data =
[[131 121 114 147 136 147 124 130 118 115 148 131 122 132 143 141]
 [138 138 132 132 135 138 128 135 130 124 138 110 131 132 118 110]
 [117 129 125 119 110 125 146 154 111 131 117 111 118 109 112 135]]
Rows and columns are counted from 1.
row 1 col 1 -> 131
row 2 col 14 -> 132
row 2 col 16 -> 110
row 3 col 6 -> 125
row 1 col 2 -> 121
row 1 col 4 -> 147
row 3 col 16 -> 135
row 2 col 8 -> 135
row 1 col 13 -> 122
row 1 col 11 -> 148
row 1 col 9 -> 118
row 3 col 4 -> 119
row 3 col 3 -> 125
row 3 col 13 -> 118
row 2 col 13 -> 131
row 3 col 14 -> 109

W =
127	144	153	133	145	128	127	126	128
118	149	146	127	142	115	129	104	148
139	123	126	137	128	142	129	151	114
127	145	136	128	138	104	131	101	140
129	136	146	132	138	145	128	148	121
133	117	111	130	120	129	126	134	126
128	125	125	130	126	125	125	124	131
135	123	115	131	124	126	128	131	123
132	109	105	128	113	129	125	131	123
Rows and columns are counted from 1.
(1, 1) = 127
(9, 7) = 125
(1, 7) = 127
(4, 7) = 131
(2, 9) = 148
(5, 2) = 136
(7, 5) = 126
(4, 6) = 104
(9, 4) = 128
(5, 1) = 129
(2, 6) = 115
(3, 9) = 114
(7, 2) = 125
(3, 2) = 123
(4, 4) = 128
(6, 6) = 129
(6, 1) = 133
(1, 8) = 126
(4, 9) = 140
(9, 3) = 105
(3, 3) = 126
(9, 8) = 131
(2, 2) = 149

M =
[[115 148 149 125 133 129 135 136 148 132 127 144 132]
 [113 134 133 129 139 138 142 144 145 135 128 136 116]
 [130 122 127 142 102 134 110 128 136 123 130 120 114]
 [118 123 128 133 122 131 134 136 147 128 136 126  98]
 [118 127 138 127 136 142 126 146 125 139 133 137 148]
 [128 125 130 124 119 114 136 124 146 121 134 127 108]
 [123 123 128 129 134 135 132 140 132 132 129 131 130]
 [116 143 137 140 113 141 119 126 132 129 124 125 120]
 [133 116 136 109 122 102 139 121 133 121 141 133 141]
 [139 128 116 126 121 113 128 106 118 119 126 116 115]
 [124 114 116 124 117 122 135 115 109 125 138 112 120]
 [137 117 124 127 124 128 111 123 101 130 134 122 150]
 [140 117 124 123 136 124 139 141 146 124 115 138 142]
 [110 122 127 126 118 140 151 134 127 128 119 126 146]]
Indices start at 1.
(1, 1) = 115
(4, 2) = 123
(6, 13) = 108
(3, 6) = 134
(6, 5) = 119
(14, 8) = 134
(2, 1) = 113
(6, 10) = 121
(14, 11) = 119
(7, 6) = 135
(14, 12) = 126
(14, 9) = 127
(7, 4) = 129
(6, 4) = 124
(5, 3) = 138
(1, 3) = 149
(4, 8) = 136
(7, 2) = 123
(9, 8) = 121
(8, 13) = 120
(11, 13) = 120
(4, 1) = 118
(6, 8) = 124
(8, 4) = 140
(6, 12) = 127
(6, 3) = 130
(5, 9) = 125
(3, 9) = 136
(4, 4) = 133
(11, 11) = 138
(7, 10) = 132
(13, 11) = 115
(7, 9) = 132
(14, 6) = 140
(10, 12) = 116
(2, 6) = 138

a =
[[124 142 108 131]
 [128 112 146 138]
 [124 142 107 125]
 [130 140 114 113]
 [135 138 117 119]
 [131 133 122 119]
 [133 142 115 113]
 [128 120 138 132]
 [132 129 132 115]
 [128 142 110 126]
 [134 122 139 120]]
Indices start at 1.
(1, 1) -> 124
(9, 4) -> 115
(1, 2) -> 142
(6, 3) -> 122
(11, 1) -> 134
(3, 2) -> 142
(8, 2) -> 120
(9, 2) -> 129
(8, 3) -> 138
(6, 1) -> 131
(10, 4) -> 126
(10, 2) -> 142
(3, 3) -> 107
(10, 1) -> 128
(3, 1) -> 124
(11, 4) -> 120
(5, 1) -> 135
(7, 4) -> 113

x =
112  114  133  121  123  123  126  140  137  132  111  137  116  122  116  119
143  131  132  121  119  149  113  131  140  125  125  127  135  146  132  122
125  120  126  133  135  136  151  133  124  115  128  117  114  134  126  112
136  121  134  141  134  135  117  120  123  135  118  126  136  112  152  125
109  123  117  118  155  122  124  132  130  128  128  120  129  141  131  136
127  139  118  125  133  121  110  125  115  133  113  130  117  112  144  130
127  138  119  124  132  120  111  124  116  132  113  131  116  112  143  131
125  121  115  108  132  120  125  117  125  124  130  121  148  143  118  136
123  123  128  145  131  136  142  110  127  127  146  130  115  122  128  115
124  142  134  143  120  136  138  122  132  123  147  119  130  114  113  134
128  148  153  140  129  138  131  127  128  127  130  142  140  123  122  131
138  149  134  123  119  116  122  118  114  136  113  125  124  137  134  132
120  118  114  139  140  136  140  133  137  118  124  115  129  142  145  131
137  149  135  123  119  115  122  117  115  137  113  126  125  137  133  133
Rows and columns are counted from 1.
(1, 1)	112
(12, 14)	137
(10, 1)	124
(7, 16)	131
(1, 5)	123
(14, 7)	122
(3, 8)	133
(1, 14)	122
(12, 16)	132
(14, 15)	133
(4, 4)	141
(1, 15)	116
(13, 1)	120
(7, 12)	131
(10, 13)	130
(7, 2)	138
(4, 10)	135
(13, 7)	140
(10, 15)	113
(13, 8)	133
(3, 2)	120
(7, 11)	113
(4, 9)	123
(3, 6)	136
(4, 6)	135
(5, 10)	128
(10, 12)	119
(4, 14)	112
(11, 14)	123
(8, 16)	136
(12, 13)	124
(6, 11)	113
(6, 15)	144
(9, 10)	127
(13, 12)	115
(4, 1)	136
(3, 15)	126

B =
[[130 130 130 131 138 133 140 137 130 134]
 [129 130 130 131 137 133 143 141 130 136]
 [129 132 130 131 138 130 147 142 133 140]
 [130 132 131 132 140 133 155 147 133 143]]
Indices start at 1.
(1, 1) => 130
(4, 3) => 131
(1, 4) => 131
(2, 1) => 129
(2, 8) => 141
(1, 6) => 133
(4, 1) => 130
(1, 9) => 130
(3, 7) => 147
(3, 3) => 130
(1, 7) => 140
(2, 7) => 143
(2, 4) => 131

m =
[[131 100 120 130 134 133 114 131 130 131 127 133]
 [133 102 124 132 137 136 117 134 128 133 126 133]
 [119 154 127 117 116 114 144 116 122 119 124 133]
 [131 100 125 129 135 136 109 135 130 130 130 127]
 [127 108 114 123 126 125 118 124 133 127 125 134]]
Rows and columns are counted from 1.
(1, 1) = 131
(2, 7) = 117
(5, 12) = 134
(4, 1) = 131
(5, 3) = 114
(5, 1) = 127
(4, 2) = 100
(1, 2) = 100
(5, 11) = 125
(1, 9) = 130
(4, 7) = 109
(5, 6) = 125
(2, 2) = 102
(1, 11) = 127
(1, 8) = 131
(3, 1) = 119
(3, 10) = 119
(5, 2) = 108
(5, 4) = 123
(3, 8) = 116

arr =
[[130 124 122 118  99 126 128 124 129 116 129]
 [119 149 157 119 132 114 134 111 129 132 127]
 [149 107 131 117 129 131 131 127 128 129 116]
 [152 123 138 123 131 122 135 112 123 133 130]
 [120 134 130 112 130 117 144 118 126 141 138]
 [142 128 122 150 142 132 128 120 128 135 127]
 [125 140 125 106 131 116 135 118 124 135 116]
 [120 126 131 110 130 127 134 119 125 123 121]
 [113 136 118 125 129 115 135 118 129 152 118]
 [123 139 131 123 135 114 122 120 129 122 115]
 [142 126 131 134 131 120 127 119 128 142 121]
 [134 130 133 124 127 103 137 119 127 127 126]
 [143 128 129 130 129 123 139 119 116 127 140]
 [127 127 128 124 130 111 117 147 127 120 125]
 [134 131 123 111 131 130 142 135 151 125 136]]
Rows and columns are counted from 1.
(1, 1) = 130
(15, 5) = 131
(8, 6) = 127
(12, 7) = 137
(13, 10) = 127
(4, 8) = 112
(3, 7) = 131
(2, 11) = 127
(10, 5) = 135
(15, 11) = 136
(6, 8) = 120
(10, 4) = 123
(8, 4) = 110
(7, 6) = 116
(15, 3) = 123
(10, 8) = 120
(5, 7) = 144
(6, 9) = 128
(7, 9) = 124
(13, 3) = 129
(2, 10) = 132
(3, 9) = 128
(12, 8) = 119
(1, 9) = 129
(1, 8) = 124
(9, 9) = 129
(7, 3) = 125
(9, 2) = 136
(7, 5) = 131
(1, 10) = 116
(13, 5) = 129
(13, 8) = 119
(7, 8) = 118
(4, 6) = 122
(9, 1) = 113
(11, 8) = 119
(7, 11) = 116
(10, 6) = 114
